Rows are one point carried round by a steady rotation, each followed by how many ticks it has turned.
The counts run from 0 to 298.
[ -6, -13, -12,  -9,  13,   4,   0,  -4,   0,  25, -12,  13,  -7,   7,  -3,
  29,  10,  18,  -5, -20,  34,  10,  20,   6,  17,   1,  -1,   2, -36,  10,
 -26,  20,  11, -30,   9,  12,  17,  21,  14,  31,   1, -32,  -4,  18,  10,
   9, -13,  21, -16, -11, -14, -25, -10,  -3, -24,  35,  18,  -5,  29, -13,
  18, -14,  27,  -6,  -9,  -2,  53,  12,  42,   9, -21, -29, -41, -34, -21,
   8,   1,   3,  32,  -8] | 90
[ -1, -32, -12,   4,  11,   9,  37,   3, -33,  13, -20, -11,   5,  -2,  16,
  -3,  29,   7,   9,  -2,   1, -26,  21,  15,   5, -14,  -5,   5, -13,  19,
   6,  -3,  20,   2,  30,  -6,  -3,  10,   5,  19, -22,  12,  -6,  11,   2,
   4,  -9,  39, -13,  14, -20,   6,  12,   6,   0,  24,  -4, -10,   9,  -5,
  -5,  26, -14, -22, -40, -54,  29,  31,  21,  25,  25, -30, -28,  -8, -43,
  18,   6,   2,  15,  -2] | 30
[-13, -16, -22, -37,  21,   6, -18,   6, -23,  -1,  11,  24, -11,   4, -21,
  42,  20,  38,  24, -14,  14,   3,  24,  10,   2,  -4,  -5, -15, -21,  -6,
   5,  13,   4,   2, -11,  29,   1,   3,  35,  28,   3,  -8, -26,  24,  16,
 -23,   5,  11, -20, -16, -11, -19,  -5,  -7, -15,  24, -13, -16,   4, -21,
  33,  -6, -13, -13,  -3, -16,   9,   9,  11, -13, -31, -18, -35, -11, -16,
   6,  -2,  45,  40, -30] | 236
[-10,   4,  -3,   5, -16,  -7,  -8,  -9, -45, -13,   2,  16,   0,  -4, -20,
  20,  11,   4,   8,  -7,   7, -10,  23,   4,  13,   6,  -9,   6,   1,  10,
  15,  43,  24,  24,  -8,  23,  -4,  18,   9,  21, -26,  34,  -7,   8,  15,
   3,  25,  22,   0,  21, -28,  12,  32,  16,  -1,  24,  24,  11,  27,  20,
  21,  14,  11, -37, -22, -18,  42,  13,  33,   4,   0,  16, -28,  15, -20,
 -15, -30,   2,  -2,  -4] | 52
[-16, -26, -25, -18,  -8,  -8,  27,  23, -40,   5,  -7, -23,   2,  -3, -13,
   1,  25,  -6,   2, -25, -13,   1,  12,  18, -30, -18,  -3,  23, -20,   7,
   1, -24,  28,  -5,   4,  13,   7, -14,  10,  15,  15, -17, -22,  23, -21,
  10,   0,  32, -24,  22,  13, -16, -20,  20,  -6,   0,  24, -11,  -5, -15,
   6,  10,  10,  -7, -56, -29,   3,  16,  27,  36,  15,   1, -14, -12, -34,
 -14,   1,   8,  20, -23] | 275
[ 14, -23,  -3,  11,   4,  10,  29,  11, -36,  46,  -4,   4, -10, -16,  -6,
   6,  39,  -8, -14,  17,  -5, -20,  -2,  36, -14,   4, -14,  22, -15,  17,
  -2,   7,   2,  -9,   6,  -3,  -3,  27,  12,  27,  -1,   3,  -4,  33, -17,
  26,  12,  30, -25,   0, -15, -19,  -9,  -2, -22,  26,   5,   3,  -9,   2,
  22,   7,   6, -22,  -9, -43,  26,  21,  34,  34,  28, -14,  -5, -23, -40,
  18,   0,  19,  18, -32] | 207
[  3, -22, -29,  17,  19,   9,  20,  11,  -7,   9,  -4,  11, -13,  15, -19,
   5,  24,   9, -13, -11,  21,  -9,  52,  -7,  10,  -6, -31, -24, -14,  41,
 -21,  -5,  17,   4,   7, -10, -17,  14,  -4,  43,   1, -15, -27,  24,   4,
  13,  -8,  24, -11,   4, -13,  21,  14,  21, -35,  -2,  20, -24,  -6,  -8,
  -8,  -6,  14, -14,  -8, -26,  27,  -3,  18,  39,   1,  -4, -42, -14, -30,
  13,   5,  41,  29,   5] | 138
[ -3,  -5,  -6,  16,  -1,  -1,  18,  28, -48,  -4,  33,  26, -22,  -4,  -3,
  32,  -4,  -2,  16, -12,  -5, -22,   5,  20, -14,  12,   4,  25, -23,  23,
 -25,   8,  -8,  18,  -1,  -8, -14,  18,  29,  21, -11,  -7, -15,   3,  10,
  19,  13,  23, -11,  -7, -18, -49,  13, -23,  10,   5,  -2,  -1,   0, -18,
  35,   8,  -1, -46, -23, -23,  25,   1,  27,  19,   9,  19, -10, -22, -23,
  15, -14,   6,  15, -35] | 190
[-34, -12, -40,  -8,  -8, -26,  17,  22, -21,  11, -21, -26,  13,  24, -19,
  23,  -4, -11,   9, -29,  -6,  -2,  35,  10,  17,   3,   3,  -2,  -9,  13,
  -4, -11,  14,  -2,  -7, -14,   5, -18, -21,   9,  -4,  -1, -26,  12, -14,
   7,  13,  19, -25,  16, -23, -11, -17,   7,  -9,  -4,  38,  29,  -4,  -5,
 -12,  11,   4, -18, -44,  -9,  21, -11,  47,  21,  -1,  38, -43,  -4, -31,
 -20,   7,  12,  26, -12] | 149
[  4,  -2, -19,   1,   0,  -3, -25,   1, -20,  -4,  24,  -1, -16,  19, -36,
  13,  13,   3, -19, -19,   3,   2,  26,   0,   0,  21, -32,  -3,  -3,  31,
 -10,  18,  20,   8,   7,  24, -16,   4,   8,  44,   6, -12, -40,  23,  33,
   1,   9,  -8, -16,   1, -11,  15,  -4,  33, -34, -16,  18, -27,  -3,  14,
  22,  -5,   8, -15,   4, -20,  30,  15,  19,  11,  -2,  -9, -46,   4, -14,
  -2, -24,  35,  30,  -4] | 248
[ -4, -40,   6, -12,   4,  12,   0, -12, -27,  10, -15,  16,  -6,   1,  -6,
  11,   3,   6, -17,  -7,  17,  -2,   6,  20,  -3, -10,  15,  12, -31,   6,
 -14,   7,  23, -42,  11,  13,  16,   5,  22,  26,   0,  -7, -12,  25,  -9,
   3,  -2,  27, -11, -19, -15, -21,  -4,  -8, -16,  48,   6, -15,  22, -19,
  20,   3,  25,   1, -22, -25,  39,  23,  35,  12,  12, -55, -25, -15, -33,
  19, -14,   7,  16,   1] | 93
[  2, -28, -10, -32,  -4, -20,  -1,  -7, -25, -15,  18,  -1,  11,   1,  -2,
  15,  19,  13,  35, -28,  17,  -9,  13,  -6, -26,  -2,  16,   0,   9,  22,
  -2,   5,   9, -14,  15,   9,  13, -12,  35,  32,   8,  -3, -33,  12,  -2,
 -15,   4,  23, -37, -33,  -1, -21,  13,   3,  -8,  38,  23, -16,   0, -22,
  46,   0,   2,  -2,   4, -29,   1,  13,  23, -18,  -3, -20, -35,  -4, -33,
  21, -14,  23,  23, -21] | 110
[  0, -18,  -9,  23,   2,  10,   4,  24, -48, -12,  44,  30, -28,   9,   1,
  25,   1,   3,  17,  -9,   6, -29,  19,  31,  -5,  16, -17,  33, -19,  25,
 -19,  15, -18,   8,   3,  -1,  -1,  22,  28,  41, -21,   3, -15,  10,  21,
  15,  15,  15,   2,  -5, -16, -32,  18, -18,   0,  -8,  -6,  -3,  -6,   3,
  17,  10, -15, -37, -25, -30,  28,   4,  11,   6,   4,  16, -27, -28, -14,
  22,   5,  15,  22, -33] | 188
[  2, -30, -16, -23,   8, -17,  26,   5, -18, -12,   1,  -8,  24,  18,  20,
   2,  14,  29,  35, -31,  28, -11,  42, -17,  -2, -11,   1,  -1,  -6,  34,
 -23,  -4,  10,  -4,  25, -10,  24,  -2,  22,  38, -10,  -7, -20,   3,   1,
   2,  -9,  20, -17,  -4, -14,  -8,   8,  28,   2,  32,  20, -18,   1,  -1,
   3,   3,  -7, -13, -20, -36,  20,  26,  12,   6,  -4, -18, -34, -26, -37,
  28,  21,  16,  24,  -2] | 285
[-19, -14, -12, -10,   2,   0,   2,  -4,   0,  14,  -4,  17,  -4,  14, -15,
  40,   1,   7,  -9, -20,  36,  12,  34,  11,  23,   4,   9,  -2, -38,   9,
 -20,  18,  12, -34,  -2,  11,   9,  13,  16,  16,  -7, -27,  -7,  18,  10,
   3,  -8,  22,  -9, -11, -18, -33,  -8,  -3, -15,  33,  23,   4,  24, -17,
  20, -14,  23,  -1, -11,   1,  51,   9,  35,   0, -11, -24, -41, -32, -17,
  11,   1,   1,  40,  -6] | 89
[ -7, -12, -18, -10,   3,  11, -33,   2, -43,  -7, -20,  12,   3, -18, -25,
  35,  16,   7,  11,   4, -10,   1,   9,  16,   9,   6, -25,  27,   1, -18,
  25,  24,  33, -16,  -7,  44,  10,   0,  12,  22,  -7,   6, -31,  25,  17,
 -21,  20,  12, -18,  19,   1,   4, -17,  11, -18,   7,   1,   6,  10,  24,
  26,   3,  -3, -12, -25, -22,  23,  13,  21,  -9, -25,   3, -33,   5, -16,
 -10,  -4,  27,  30, -17] | 230
[ -9, -11,  -4,   6,  -9,   0, -14,  -9, -50, -14,  -8,  19,  11,  -1, -19,
  26,   9,   1,  11,   0,  -3,  -5,  14,   7,  14,   2,   0,  10,   7,  13,
  10,  31,  22,  13,  -5,  19,   0,   6,  10,  21, -30,  48, -11,   9,  16,
   5,  27,  26,   3,  10, -28,   9,  24,   4,  -4,  34,  23,  14,  32,  20,
  14,  21,   6, -39, -23, -21,  37,  18,  38,  -1,   3,   9, -36,  18, -27,
  -8, -35,   7,  -2,  -7] | 51
[  2, -32, -15,   7,  -8,  18, -16,  10, -56, -11,  22,  41, -14,  -4, -18,
  31,  15,  11,   2,  10,   4,   2,  25,  19,  -1,  11, -22,   3, -15,   6,
   5,  29,   5,  19, -29,  33,   0,  27,  26,  38, -24,  32, -12,  16,  18,
  13,  29,  18,  21,   8, -21,  -8,  18,  11, -12,  13,  -6,   3,  17,   8,
  10,  -4,  -7, -39, -20, -19,  30,   9,  19,   1,  -6,  16, -14,  -7, -17,
   0, -12,  25,   8, -27] | 56
[-16, -14,  -7,   1,  -3,  -4,  24,  23, -48,  18, -15, -25,  -2,  -1,   4,
   9,  25, -10,   2,  -1, -11, -15,  35,  35,   7,  -9, -12,  23,  -6,  13,
  24,   1,  29,   0,  11,   1,  -1,   1, -10,   4, -15,  15, -15,  20,   3,
   5,  16,  32, -16,  24, -31,   8,  -3,  19,  -2,  17,  14,  11,  -7,  30,
   4,  33, -16, -15, -53, -42,  25,  17,  27,  26,  15,  -5, -21,  15, -25,
  -9,   7,  18,  16,   3] | 34
[  2, -29,   2,  13,   1,   9,  22,  10, -39,  40, -14,  -5, -11, -15,  -9,
   7,  35, -22, -16,  25,  -7, -17,  -1,  48,  -9,   5,  -5,  27, -14,  15,
   4,   4,  13, -17,  -2,   1,  -9,  16,  15,  23,  -4,   8,  -8,  35, -22,
  16,  24,  35, -31,  -4,  -3, -18,  -7, -11, -26,  23,   4,   8, -12,   1,
  29,  14,   1, -15, -23, -42,  19,  19,  34,  33,  31, -13,  -7, -10, -36,
  12,  -2,  13,  17, -30] | 208
[-10, -35, -20,  13,   2,   5, -20,  10, -29, -10,  29,  22, -25,  21, -29,
  17,  -2,   0, -31, -14,   8,  -2,  31,  25, -11,   9, -27,  -2, -21,  31,
 -31,  18,   6, -12, -13,  12, -14,  -5,  14,  53,   9,  -6, -46,  16,  -2,
  -5,  18,   7, -12, -19, -15,  -3,  -3,   1, -34, -20,   5, -19, -16,  -4,
  18, -10,   7,  -9,   1, -22,  18,  -3,   9,  14,   8,  10, -40,   7, -21,
   9, -14,  38,  26, -12] | 251
[-18,  -6, -16, -32, -10, -12,  -6,  12, -31,  18,   2, -11, -19,  -5, -23,
  17,  32, -11,  -5, -12,  -3,  11,  28,  36,  -5,   3, -12,  23,  -9,  -6,
  17,  15,  36, -28, -13,  35,   9, -10,  11,  14,  17, -24, -28,  32,   4,
   8,  11,  27, -26,  10, -10, -13, -20,  44, -16,  19,  24,  -5,  -1,  26,
  36,  -2,  -1,  10, -29, -17,  23,   8,  26,  20, -12,  -7, -17,   1, -11,
 -15,   0,  23,  24, -14] | 101
[-10,   0,  -4,  16,   5,  -9,  26,  23, -35,  12,  30,  24, -36,  -6,  -4,
  28,   0,  -7,  27, -11,  -2, -25,  16,  27, -13,  -3,   8,  22, -26,  23,
 -16,   6,   0,  10,  -3,  -7,  -9,  20,  21,  17, -11, -17, -16,   4,  15,
  16,  10,  27, -20, -12, -20, -44,  15, -35,   8,  10,   7,   7, -13, -14,
  31,  28,   3, -49, -30, -13,  14,  -4,  33,  20,   6,  24, -19, -13, -17,
   5, -14,   4,  11, -28] | 191
[ -7, -39, -13,  29,  -2,  -3,  10,   0, -30, -29,  31,  14,  -4,  24, -11,
   3,   0,  -7, -10, -25,  29, -17,  50, -11, -13,   0, -20,  14, -21,  46,
 -34,   8,  18,  -8,   2,  -4,  -3,  -6,  10,  50, -11,  -8, -20,   8,  -8,
  21,   8,  27,   6,   8,  -4,  -2,  27,  15, -13, -16,  23, -15,   0,  -9,
  -2,  -6,  17, -14, -23, -23,  27,   7,  -2,  20,  17,   3, -38,  -8, -28,
  14,  -4,   7,  16,   5] | 9
[ -5,  -3,   3,   8,   6, -17, -15, -13, -17,  23,  20, -15,  10,   5, -59,
  24,  30,   3,  -8,  -6,   2,  20,  21, -15,  14,  27,   9,   9,  -3,  29,
   7,  -6,   2,  20, -10,  -2, -27,  20,  27,  21,   0,  18,   0,  26,  27,
   6,  25,  -2,  -5, -11,   3,  -6,   4,  -8,  -7,  21,  30,   2,  21,  -1,
  21,   9,  17, -53, -18,  -6,  17,  28,  41,   8,  11,  -2, -32,  -5, -21,
  -5, -21,  21,  34, -28] | 68
[-17,   5, -22, -12, -21,  -6,   9,  26, -50, -35,   8,   8,  -3,   3,   3,
  30,  -5,   0,  26, -25,  -5, -12,  35,  22,   1,  -2, -13,  19,  -8,  11,
  16,  17,  37,  11,   1,  17,  -1,  -9,   4,  21, -19,   6, -32,   7,  25,
   3,  12,  27,  -5,  32, -24,  -5,  16,  38,   9,   2,  13,   2,   5,  26,
  19,  10, -21, -12, -51, -31,  31,   8,  22,  11, -10,  16, -27,   1,  -7,
  -8,   8,   9,   9,   1] | 295
[-24, -29, -27,  -4,  -7, -12,  -2,  10, -28, -10,  11,   0, -12,  17, -29,
  27,  -4, -10,  -2, -37,  -7, -18,   0,   8, -21,   3,   6,   5, -15,  18,
 -18,  -8,   3, -13,  -1,   6, -14, -21,  16,  24,  10, -13, -40,  11, -18,
  -5,  13,  16, -37, -23,   1, -33,  -7, -34, -29, -20,  19,  -4,  -6, -47,
  24,   9,  18, -21, -21, -16,  10,  -6,  30,  17,  14,  15, -40,   8, -24,
   0, -30,   1,  18, -27] | 257
[-11, -22, -22,  -4,  24,   7,  25,  -2,  -3,   9, -12,   2,  23,  22,   1,
  23,   4,   8,  21, -20,  10,  -6,  55,  -8,  12,  -8,  -2,  -1, -31,  32,
   3, -26,  15,  -1,   7, -13,   9,  14,  -1,  15, -22,  -8,  -5,  21,  11,
  19,  -5,  29,  22,  12, -10, -18,   4,   0, -19,  29,   8,   2,  19, -15,
 -18,   3,  -6, -21, -46, -15,  22,  15,  28,  20,  -4, -11, -40, -47, -20,
   9,  24,  20,  35,  -5] | 24
[-12,  -4, -17, -18, -14,  -9,  12,  27, -41,   5, -11, -28,   9,   7,   4,
  15,  20,  -4,  11,  -3,  -7,  -8,  31,  28,  23,  19, -13,  25,  -7,   6,
  22,  13,  12,  13,   1,   9,  -3,   1,   0,  10, -21,  19, -25,  24,  11,
   1,  10,  18,  -9,  25, -31,  -7,   0,  36,  -9,   6,  13,  13,   0,  29,
   5,  13, -30, -15, -39, -43,  37,  23,  28,  22,  10,   4, -22,  -6, -16,
  -9,  27,  24,  30, -28] | 36
[  8,  -4,  -4,  -8, -10, -13, -25, -17, -31, -37,  12,   5,  23,   2, -23,
  13,   8,  -1,  15, -23, -11,  -7,  14, -17, -22,   6,  -9,  22,  18,  30,
   8,  20,  48,  -3,  16,  17,   5,  -4,  18,  41,   2,   1, -44,  16,  21,
  -6,  19,  14, -22,   4,   7,   7,  11,  34, -18,  16,  31, -18,   6,  13,
  35,   8,  11, -10,  -9, -25,  20,  10,  29,   2,  -4,   0, -36,  -5, -32,
  -6, -28,  18,  11,  -5] | 116
[-20, -17, -32, -37,  -6, -19,   9,  11, -12,   0,   5, -35,  28,  13, -15,
  15,  21,  -4,  22, -34,   2,  11,  47,  -4,   1,  13,  -2,  18, -11,   5,
   6, -25,  19, -11,   6,  12,  14, -26,  11,   7,   0,  -7, -23,  19,  -4,
   3,   0,  17,  -7,  19,   6, -19, -19,  35,  -9,   6,  34,   0,   9,  -5,
   6,   0, -11,  -6, -53, -20,   9,  21,  20,  18,   2,  -3, -32, -29, -18,
  -1,  29,  19,  38, -30] | 279
[-20, -41, -16,   2,  -7,  -3,  25,  -1, -54,  -4, -29,   9,   0,   0,   5,
  -2,   8,  14,  -3, -17,   8, -17,   6,   8,  -9, -29,   3,  -4, -11,   5,
 -14,   3,  23,   6,  12,  14,  27,   0,   5,  32, -16,  20, -11,   4, -13,
   5,  -2,  33, -11,  13, -31,   8,   0,   6,   5,  26,  21,  -1,  21,   1,
 -16,  30,  23, -24, -47, -30,  27,  16,  35,  13,  10,   7, -24,   0, -52,
 -11, -29,  -4, -10,   7] | 160
[ -7, -27, -20,   6,  18,   3,   9,  10, -42,  19,  24,  29, -41, -13, -13,
  25,  37,  20,  22,   4,   0, -22,  11,  28,  -5,  -4, -15,  -4, -24,   1,
   2,  19, -19,  22, -28,  26,   7,  31,  29,  32,  -9,   5,  -5,  20,   0,
   6,  16,  24,  -9,  -9, -15, -19,   4, -20, -13,  15, -13,   6,  -3,  -9,
  18,  12, -10, -45, -13,  -9,   5,   8,  10,   2, -18,  22, -26, -13, -21,
   7, -12,  33,  17, -41] | 60
[ -5,  11, -29, -11,  -9,  -5,  10,  28, -39, -25,  10,  13,  -4,  11,  12,
  33,   3,   4,  35, -27,  -5, -16,  39,  20,  -2,   1, -22,  16, -10,  11,
   8,  14,  33,  18,   3,  12,   7,  -2,   2,  20, -17,  -7, -33,   9,  30,
   5,   6,  19,  -4,  32, -31, -10,   9,  39,   3,   2,  10,   0,   2,  28,
  10,  15, -19, -21, -36, -20,  25,  -3,  19,  10, -22,  28, -29, -13,  -8,
  -9,   6,  19,  16, -14] | 296
[-22, -20, -27, -21,  22,   3, -19,  11, -32,   0,   1,  30, -19,  -5, -26,
  48,  14,  21,  12,  -8,  11,  11,  37,  24,   2, -13, -13,  -7, -22, -15,
   1,  23,  19,  -5, -35,  39,   7,  -1,  24,  24,   4, -13, -29,  26,  15,
 -15,  17,  20, -20,  -2, -10, -17, -12,   8, -12,  24,  -3,  -8,  -3,   1,
  38,  -6,   2, -10,  -9,  -6,   6,  -9,  20,  -6, -41,  10, -22,  -6, -15,
  -3,  -2,  47,  27, -18] | 234
[ -8,  -4,  -9, -13,  -4, -22,  19,  -8, -37,   5, -13,   5,   0,   3,   7,
  26,  23,  23,  42, -19,  17, -26,  12,   1,  11,  -2,  14, -11,   9,  13,
   9,  32,   6,  20,  17,   1,   9,  12,  14,  15, -24,  24,  -9,  -1,   7,
  -6,   3,  31, -29,  -7, -41,  -5,  31, -11,   5,  38,  26,  17,  19,   2,
  22,  22,   1, -35,  -6, -32,  37,  17,  37, -12,   0,   9, -41,   9, -38,
   1, -28,  -6,   4, -13] | 47
[-27, -13, -26,  -4, -14, -21,   1,   5, -18,  -4,   5,  -6, -15,  11, -37,
  26,   1, -16,  10, -52,  -8, -16,   8,   1, -11,   1,   9,  -2, -12,  19,
 -19,  -5,  10, -12,   3,  -1, -14, -14,   8,  19,  13, -23, -33,   9, -13,
  -4,   0,  20, -42, -16,   0, -27,   4, -27, -22, -17,  33,  -6,  -5, -48,
  22,  14,  24, -21, -21,  -9,  12,  -2,  31,  21,  16,  15, -48,   5, -29,
  -5, -38,  -5,  19, -25] | 258
[-10, -25, -19,  11,  22,   8,  -8,  -6,  -6,  -9,   4,   8,  26,  23, -38,
  18,  -1,  -8, -10,  -9,  -6,   4,  48, -18,   5,  -5, -16, -12, -12,  44,
  -3, -24,  29,   4,  -4,   4, -25,  -2,   1,  30,  -4,  10, -35,  29,  21,
   3,   3,  18,   6,  -6,  -1,  14,  11,  12, -36,  15,  21, -13,  10, -18,
  -7,   1,   8, -24, -18, -18,  15,   6,  29,  27,  13,  -3, -51,  -9, -24,
  -1,   3,  45,  29,   7] | 135
